500 stands for zero in the data rows.
Some points, one per row:
646 547 587 520 233 586 441 666 530 672 434 316 375 442 356 580 276 639 570 483
495 539 477 523 467 629 383 398 600 555 291 412 382 583 511 490 310 548 524 447
558 506 580 554 566 480 441 607 407 276 606 463 386 575 473 606 602 502 425 402
385 357 392 216 654 389 512 430 626 741 360 447 579 621 456 510 306 541 754 571
437 316 447 421 605 504 500 523 465 670 419 429 718 600 450 364 492 607 536 724
358 585 621 718 491 524 473 637 390 511 543 331 465 427 435 553 776 571 463 649
630 555 507 408 525 615 526 475 593 396 623 549 353 341 510 414 370 490 474 385
374 513 690 423 312 603 307 716 371 539 637 293 522 452 370 574 547 567 264 776
419 660 459 497 659 769 646 534 323 670 592 576 506 524 545 202 556 592 518 499
518 514 419 371 554 400 478 474 616 402 483 515 661 304 682 484 309 587 614 495
460 542 461 560 444 564 596 414 458 545 301 679 531 684 463 546 637 289 465 450
301 622 379 350 469 268 607 462 460 808 312 485 702 749 457 612 465 567 514 668
603 536 576 537 493 501 523 528 584 459 751 536 540 172 601 415 405 612 499 534
529 602 442 469 602 529 515 478 531 489 550 461 516 503 604 486 424 614 398 556
556 621 491 531 514 435 530 614 482 532 575 396 464 478 541 646 393 680 465 450
710 537 460 578 460 468 557 475 654 454 286 434 329 599 562 553 551 459 307 268
435 410 520 407 507 482 431 428 515 455 586 508 479 544 531 394 522 373 523 631
678 543 473 423 639 586 620 588 644 489 468 512 555 458 693 338 383 621 553 517
549 107 381 249 695 591 617 252 628 466 150 773 678 644 336 387 570 107 640 433
726 449 551 247 314 367 620 545 705 476 524 677 467 562 328 512 542 353 258 391
445 461 552 482 501 583 217 653 290 368 919 433 346 476 482 524 388 647 539 403
432 592 493 586 532 434 475 595 456 589 336 567 470 622 493 693 614 481 547 526
435 488 529 232 586 558 545 550 573 500 778 507 765 358 719 403 395 649 323 669
499 508 464 294 426 270 577 455 671 560 501 491 565 583 498 587 509 503 274 704
674 554 410 592 728 383 542 304 760 342 333 659 432 510 626 524 452 370 537 384
Here are 12 more points, each followed by its number:
559 434 406 245 649 418 563 399 498 463 559 524 724 428 740 663 410 563 395 341 0
668 641 610 467 268 531 473 572 644 528 492 558 217 425 524 534 348 388 484 441 1
380 441 638 363 360 465 483 739 509 621 649 453 640 424 423 531 552 620 488 819 2
512 508 472 625 627 588 556 293 580 445 457 556 524 498 672 423 497 458 721 487 3
351 349 509 458 337 520 482 393 500 589 485 592 459 564 303 408 530 422 454 573 4
631 620 493 498 516 474 646 551 697 490 483 415 538 529 555 241 524 541 555 603 5
442 436 477 556 360 573 401 258 471 399 296 422 444 603 468 496 476 341 312 450 6
546 661 359 466 651 638 603 420 439 604 435 676 479 587 649 366 347 475 567 273 7
458 499 523 578 418 669 401 524 433 496 496 475 392 450 407 351 538 433 512 456 8
261 623 252 390 475 403 472 349 514 382 462 402 300 600 556 476 286 398 602 259 9
504 693 512 704 482 721 638 492 254 674 571 639 459 508 405 479 731 480 390 332 10
555 614 491 622 603 487 503 516 627 381 400 299 209 565 483 494 495 404 641 470 11
Which two of these numbered points are nearest to each point below, looking only along the 5 directions in which the first points spread most? Their numbers follow each, nearest first.
605 512 400 345 538 531 519 517 633 558 276 455 390 794 404 544 252 558 688 380 > 9 11
524 467 477 550 625 585 548 609 414 360 620 340 409 482 393 441 615 523 576 491 > 8 10
473 609 606 585 411 601 498 562 462 583 446 541 546 339 457 488 593 460 586 367 > 8 10
555 640 419 774 674 790 637 547 190 582 469 359 132 622 256 732 726 531 479 160 > 10 11
691 375 538 368 497 522 475 525 557 388 603 590 594 429 622 372 351 466 511 612 > 0 5
391 359 399 260 382 518 560 416 618 658 468 463 581 375 554 249 321 569 455 746 > 0 5
367 416 540 215 414 417 698 537 537 635 477 812 731 608 402 523 645 399 393 523 > 4 6
630 619 491 562 633 599 483 735 473 399 543 509 323 538 580 570 449 522 675 450 > 11 8
478 511 440 523 396 533 522 341 493 632 364 504 419 556 403 569 466 381 416 415 > 6 9
755 405 693 453 202 605 400 693 505 443 670 557 266 312 349 661 321 632 348 434 > 1 8
590 608 641 656 278 548 352 659 478 450 612 337 432 239 526 628 427 580 473 405 > 1 8
658 498 447 473 638 476 701 488 623 377 505 678 689 446 659 260 642 319 726 487 > 3 7
584 411 695 610 403 615 505 588 434 535 536 503 570 260 368 473 543 593 614 259 > 8 10
529 526 370 575 669 590 615 543 568 504 274 623 484 668 623 592 496 614 653 529 > 9 7
588 434 413 431 650 507 677 504 555 408 541 698 686 481 542 460 600 465 696 354 > 3 7
532 550 360 571 711 598 441 372 549 421 323 468 167 618 594 493 270 562 678 366 > 7 9
336 271 573 341 356 455 335 504 519 539 598 624 526 455 510 583 361 565 335 817 > 2 4
550 536 508 473 687 292 395 567 453 536 585 436 509 409 571 543 478 583 675 590 > 5 9
413 677 544 802 586 666 396 587 364 358 668 514 242 534 479 508 728 526 387 476 > 10 8
442 641 516 477 638 482 458 617 505 484 617 613 513 428 678 467 436 601 565 598 > 5 0
596 534 438 487 638 384 556 533 440 574 630 473 558 426 526 605 453 641 581 483 > 5 9
446 458 566 438 538 363 535 634 298 570 639 439 828 334 407 545 568 597 633 428 > 2 5
571 594 523 582 531 523 484 550 441 380 554 334 448 500 520 474 563 436 470 383 > 8 11
510 496 527 391 474 497 443 560 474 508 498 498 559 516 500 620 398 589 503 583 > 5 4
362 652 380 502 702 503 475 431 374 527 532 572 506 491 695 496 502 403 501 387 > 3 7
678 704 706 713 331 657 385 488 491 309 657 418 348 413 741 360 306 537 318 391 > 1 11
453 419 526 423 447 409 536 466 555 493 561 485 687 512 495 382 586 491 382 668 > 4 5
505 684 404 523 623 643 464 462 511 630 451 397 462 403 587 490 275 590 619 411 > 9 7
653 516 571 468 327 282 559 644 597 384 557 612 537 393 435 581 552 509 504 495 > 1 5
426 604 295 520 752 509 515 414 480 457 432 541 518 654 640 413 454 608 602 589 > 3 7
572 507 497 402 589 603 537 603 576 468 517 486 501 617 589 297 450 520 521 642 > 5 0
310 535 490 623 716 517 585 572 335 444 492 535 425 736 568 400 838 386 485 505 > 10 8
437 483 497 341 547 268 596 496 564 657 596 500 863 409 580 607 549 692 401 607 > 2 0
394 616 573 565 481 537 415 564 494 761 381 341 506 274 452 607 396 707 622 428 > 9 5
537 527 410 475 572 527 526 372 577 450 569 537 424 469 559 496 329 590 498 428 > 5 9
359 502 561 516 377 516 484 624 355 602 734 438 537 337 425 536 532 637 477 464 > 2 8
